Named moves, each a turn or a mirror, and the order they were made in; the first pair answered:
L (before |-> after):
[-37  24  13   2 -17   5   0 -14 -37   6  10   1  16  27   5   2  -7  16
  10 -13  -4 -16  -9  15] |-> [-22  32 -18  -1 -10  -2   5  10 -31  24  17 -16   2   9  -2  20  -8   6
   9   3   2 -33 -11  17]
[  2   1  -2  -5 -10   5  -9  -8  -5   7   7  13  -9   5  -4   1   0 -16
 -15   0  10   7   0   5] |-> [  3   2  -5  -7  -9   4 -10  -5  -3   8   8  12 -11   2  -5   2   0 -17
 -16   1  11   6  -2   5]
[  8 -10   2  -2  11 -14   8  -5  -2 -29  14  -4  -3  14  24   6 -13  24
 -17 -11   3   4   0   4] |-> [ 16  -5 -12  -3  15 -17  12   5   1 -20  17 -11  -7   6  20  15 -14  22
 -16  -3   6  -3   1   5]
[  6 -10   6 -13   9   3   0 -17 -24   9   7  -2  15  11  16  -7 -20  32
   2 -11  -6  14 -23  -9] |-> [ 19  -4 -19 -15  16  -4   5   2 -19  24  13 -16   4  -6  11   9 -22  26
   2   1  -2  -1 -26  -8]
Q (before |-> after):
[-22   6  -8  14 -19   0   2  -6   6  19   1 -24  13 -13   3  22  17 -18
  21   4   9 -32  10  18] |-> [-17 -16  18  15  -6  29  -7 -24 -28 -14   3 -16   3   2  28  17  -4  12
   3   0  -4 -16   5   8]
[ -4  -1  17   3 -15  15 -24  -8 -31 -19   6   2  -7  14  22  -9 -11  20
   2 -18  -6  -6   0  21] |-> [ 27   5 -22  -6 -10  -1 -19  20  -3  -7  15 -13 -35 -19   0   6  -3 -11
  -2   6  13 -14   3  17]
[-22  21   2  21 -11 -17 -13  16  14 -14  12   7  -5   0 -32  -9   9 -32
  -3  10   9  -9  18  15] |-> [-28   8  29  25  -4   5 -20  -4 -14 -36  10  14  -2  20  -9 -17  -5  -6
 -12   1  -5   4  13  11]
[ 30 -24   5   2   7  -5 -22   2 -10 -14  -6  15 -11  13   9   3  -9   8
 -27   3   7   4  -8   6] |-> [ 16  -4 -13   3  -7 -32 -16  15  18  16  -8  11   4   3 -12   5   8 -15
  -9   2  16 -10  -1  18]
B (before |-> after):
[-10  -8   8  15 -14   6 -10  -1  14 -25   2   4 -11  12  -3 -10  14  -9
 -10  -2   7   7   3   1] |-> [ -7  -5  -4  19  -5  13  -9  17   6 -21   3  -7 -19   8   3   5   8  -5
 -12   5   2  -8   7   9]
[-14   1   2  12  20   8  -8  -9 -30   2  -4 -24  -5   9  14  13  -6  13
 -18   8 -17 -12  -1 -11] |-> [-15  -4  19   8  11   0 -11 -32 -25   1  -6 -10   8  14  10  -7  -4  11
 -14   2 -11  10  -7 -21]
[  5   1  -8   7  -3   8  -2  23  -6   4   1  -6 -11  -5  -4   2  -7  -2
  -3  17   2  -8   9   9] |-> [ 10  -4  -4   3  -1   7   0  13 -19  15   5  -8   0  -2   4  -5 -15  13
  -1  15  -2   0  -3  -2]
[  4 -12  12  -4  -4  -2  -5 -24  11  -3 -11  16   7   5   0  -6   2  17
   4  -1  12  28 -25 -22] |-> [ -3  -4   9   4 -10  -1  -6  -8  34 -18 -17  22 -10   1 -16   0  22  -9
   0   1  17  19  -3  -6]

(2 to 3 moves a pair)
[-31 -12  50   3 -18  11   1 -13  -6 -30 -14  25   8  15   1 -13  17   3
   5   8  -4  12  20   8] |-> [  9 -21  26  -6  -6  12   3   4   7 -42  -5  17 -35 -14 -10   0  14 -14
 -13  36  11  18  19  -5] | Q then L
[ 14   2  -6  -3   0  10  -6   3  10 -14   0  16 -15   3  -3   0   2 -13
  -9  -4   4   0   7  -5] |-> [  5  15 -19  -3  -4  -5   1  10  10  20   2   7   7   2  -4   2   1  -5
   5  -7   1 -11  -2  -2] | B then B then Q
[  6   2  -4 -22  -2 -16  -1 -10 -12  22   2   1  31   6   4  -9  -7  11
  11  -9  18  10 -12 -17] |-> [  9 -12  18 -19  -1   2  -8 -17  -8 -17  -3  14   7  10   5 -15  -2   5
  -5  -9  19  26   1 -16] | B then Q
[ 37  -2 -27 -13   7 -28   9  10  10  20  12 -26  11 -17 -21  13  -3 -13
   9  -2   9   0  -5  -5] |-> [ 22   2 -20  -9   6 -27  10   2  -8  33  11 -27  33  -5  -9  11 -12   6
  18 -12  -3  -4 -13  -2] | B then Q then L
[ 12  -7  -4 -14 -14  23  13   9   2  -9   6 -19  -5  -3  23   3   3   9
 -33   9  -6   7  -9  -2] |-> [ 11  -9   5 -15 -17  22  10   0   8 -16   3 -11  -5  -1  20  -5   8   8
 -34   7  -2  15  -8  -4] | Q then L then Q
[ 31   4 -34 -12   8 -16   6   3  10  21  14  -5  -4 -20  -5   2  -4   1
   3  10   9   6 -22 -19] |-> [ 14  -5   2 -12  -4 -15  -1 -28  12   2   6  18  13   0  -1 -25   1   4
   4  -6   5  31 -21 -23] | B then L
[ -5  -7   9   0   0   4   0 -20 -12 -13  13  18  -1  -2   5 -12  -3   4
   0   3   3  12   0  -4] |-> [ -5  -5   9   0  -2   1   1 -19  -5 -15  11  19  -2  -4   0 -15   0  -3
   0   3   5  13   3  -2] | Q then B then L
[  0   5  -6  13   2  -7   2   7   4  23  -2  -7  -3 -19   0  -3   0   1
   3  12   9   2  -3 -10] |-> [ -9   0  11  14   1  -4   0  -7  -6  19  -3  -1   8  -8   9 -12  -3  13
   3   3   3  10  -7 -13] | B then Q
[-10  12   6   3  -2 -13   0 -12  -2  27  -5   0  27  11  -9 -12   8   6
  19 -13   0  -3  -3  -1] |-> [  9  -6  10   0  17  10  -4 -16 -29   4   0  -1   7  12  12  -5  -9  28
   1  -4  -6   6  -9 -11] | L then Q
[ -8   2   9   0  -3  -2  -2  -6  -5   2  -3  13   9  19   5  -9 -11   6
   5  -6  -3  -2  -1   3] |-> [ -2  10  -8  -1  -5 -14   2   5  12  15   0   8   5   7  -6  -4  -2  -8
  10  -1   5  -6   0   3] | Q then Q
[  8  -7  17   6   9  14   7 -13   5 -23  13  17 -15  11  -6  11  19 -35
 -14  14   2   4  11   5] |-> [ 18  -6  -4   5  23  17  12   4 -11  -5  19  -2 -18   4   6  29   2 -19
 -15  25  -4 -12   3   4] | L then B
[  6  -6  11  -1   4   7   0 -10 -11  -4  12  -7   7  -5  19 -10  -2   9
 -18  -1  -3   2  -5 -11] |-> [ -4   8   0  -2  -3 -11   8  -4   3  21  12 -11  19  -9   7  -9   8  -2
  -6  -3   0  -7  -5  -6] | L then Q then B
[-19  12 -18  15 -20   0   1  -5   4 -13 -13  11  31   6   5  -8 -27  -5
  12  -1   8 -11  -9   6] |-> [ -2  -3 -11   9  -9  16  -3 -11  -6 -35  -9  13  10   1  11  -7 -36   1
  -4   8   9   3 -13  -3] | B then Q then B
[ -7  11  -5  12  -4   4  -2  18   3   0   1   0   2  -2   1  13  -3  -7
  -5   5  -5 -19  18  14] |-> [ -7   1  11  10   0  10  -3   2 -16  -3   3   3  12   8  16   6 -15  15
  -6  -2 -12  -8   7   7] | Q then B
[ 29  -5 -12 -17  15 -16   6   7  -1  15  17  -7  -6 -13 -13  20  13  -7
  -3   3   8  -9 -26 -23] |-> [ 25 -18  11 -15  22   2   0  -9 -25  -4  15  -1  -4   2   6  14   3  14
 -10  -5  -4   0 -32 -26] | Q then Q
[  0   9  -2  -4 -10  -2 -23 -24 -22  -1   6  -3  20   7   3  11  -8  18
  -3   6  -2   4  -2   6] |-> [ 15   9  -8  -9 -12 -12 -23 -24   1  -5   8   2   6  -7 -12   7   2  -2
  -6  14  14  16   0  -1] | Q then B then B
[ 20   6  -4  -4   8 -15   7   3   4  24  -3  -3   3  -4  -1  -6 -12   2
   5   9  10  17 -15  -6] |-> [ 10  10  -2  -2   7 -15   8   1  -1  29  -4  -4  12   2   3  -6 -12   9
   9   3   5  12 -16  -3] | Q then L
[-14   0   8 -10  -5 -20  -4 -15   7   7  -9   5  10 -11  -3  -4  10  -4
  -3 -14   2   4   3   5] |-> [ -2 -10  10 -10   3  -7  -9 -12   2 -16  -8   7 -12 -14   1   1   6  -4
 -17  -8   2   9   9   3] | Q then B
[-10   2   4   4   0   5  -2   4  25 -27 -10  14 -10   4  -3 -12  17 -25
  -1 -11   7   3  22  -4] |-> [-23  11  -7  12   5  10   1  24  11 -14 -12   2  -6   8   6   6  11 -15
   2 -11  -2 -25  26   9] | Q then B then Q
[ -9   4  13   6  -8   8  -2  -2 -12   2  -2  -3  -1  12  13   0  -7  22
   7  -8  -1   5   9   3] |-> [  7   8  -7   0  -4  -3   2   3  -8  21   6 -13   0  -2   8   4 -10  19
  12   1   5   4   0  -5] | B then L then B
[-18  -3  28   1 -26   4   3 -11  22  -6   8  10  32  28  -3 -12  -2  -6
  18 -17   0   7  -3  18] |-> [  1 -16  22   6  -6  33  -3   5   7 -43   8   4 -13  20   9   7 -14  -5
  -7   0  -3   2   7  22] | B then Q
[-16 -11  17   2 -18  29 -21  36  -6 -28  -5  -1  -5   7 -12  18  -9  -5
 -18  -9   6 -17  20  21] |-> [ -2 -10   2  -5  -6  28 -15  40 -26  -2   4 -19   3   4   2  27 -26  20
 -15  -4   2 -24   1  13] | Q then B
[ -4   7   0   6  12  -1  13  20  -3 -10 -21 -12  -2  24   5  21  14   2
   3 -22 -14 -16 -15  17] |-> [ 13   8 -15  -4  15 -13  19  19   1  13 -13 -20   3  12   2  19   6   5
   8 -14  -7 -10 -28   5] | B then B then L
[ 11   1 -13 -15  -2 -22   4   0  26  -2   0   2 -13 -29  -7 -10   4  -3
  10   8  18   0   3   4] |-> [-24   4   8  -6  -7 -16   2 -11   3   6  -7   6  20  -3  10 -16  -1  22
  20 -12  -1  -9   1  14] | B then Q
[ -9 -16   8   4   7   6  -8 -17   8  15  -5   3  22  18  -2  -4  16   1
  -4 -11   8   3  -2   2] |-> [-11 -11  -6  10  13  12  -5   5   9  11  -6  -6   7  14  -5  15  17  -5
  -7  -5   8 -16   9  15] | B then B
[  7  -9  15  -9  -3  -9  -6 -31   6   1   0  10  11  -2  -8 -29  -1   1
   6  -5   7  29 -11 -18] |-> [-13  -7  22   2  -7   4 -10 -20  12 -25  -8  16  -2   6 -12 -24  10 -12
   0 -11   3  17  10   2] | B then Q
[-10   1   9  -9   7  -8   4  10   4   3  -9  16   7  -5 -12  -4   5  -5
  -8  -1  12 -20  -3  -3] |-> [ -3  -1   9  -9  10  -1   2  11   0  -6  -8  16  -5  -7 -10  -1   2  -6
 -12   3  12 -18  -1  -4] | Q then B then Q
[  2  -1 -18   1   8  -4  -8  25  -5  19   4 -21  10 -13   2  15   6  17
  18   9  -3 -34  -4  18] |-> [ 10  -4 -11 -11  -3 -24  -7   1  14  30   6 -12  26 -15  -9 -10  12   7
  25   5  10  -7 -16   0] | B then B then L
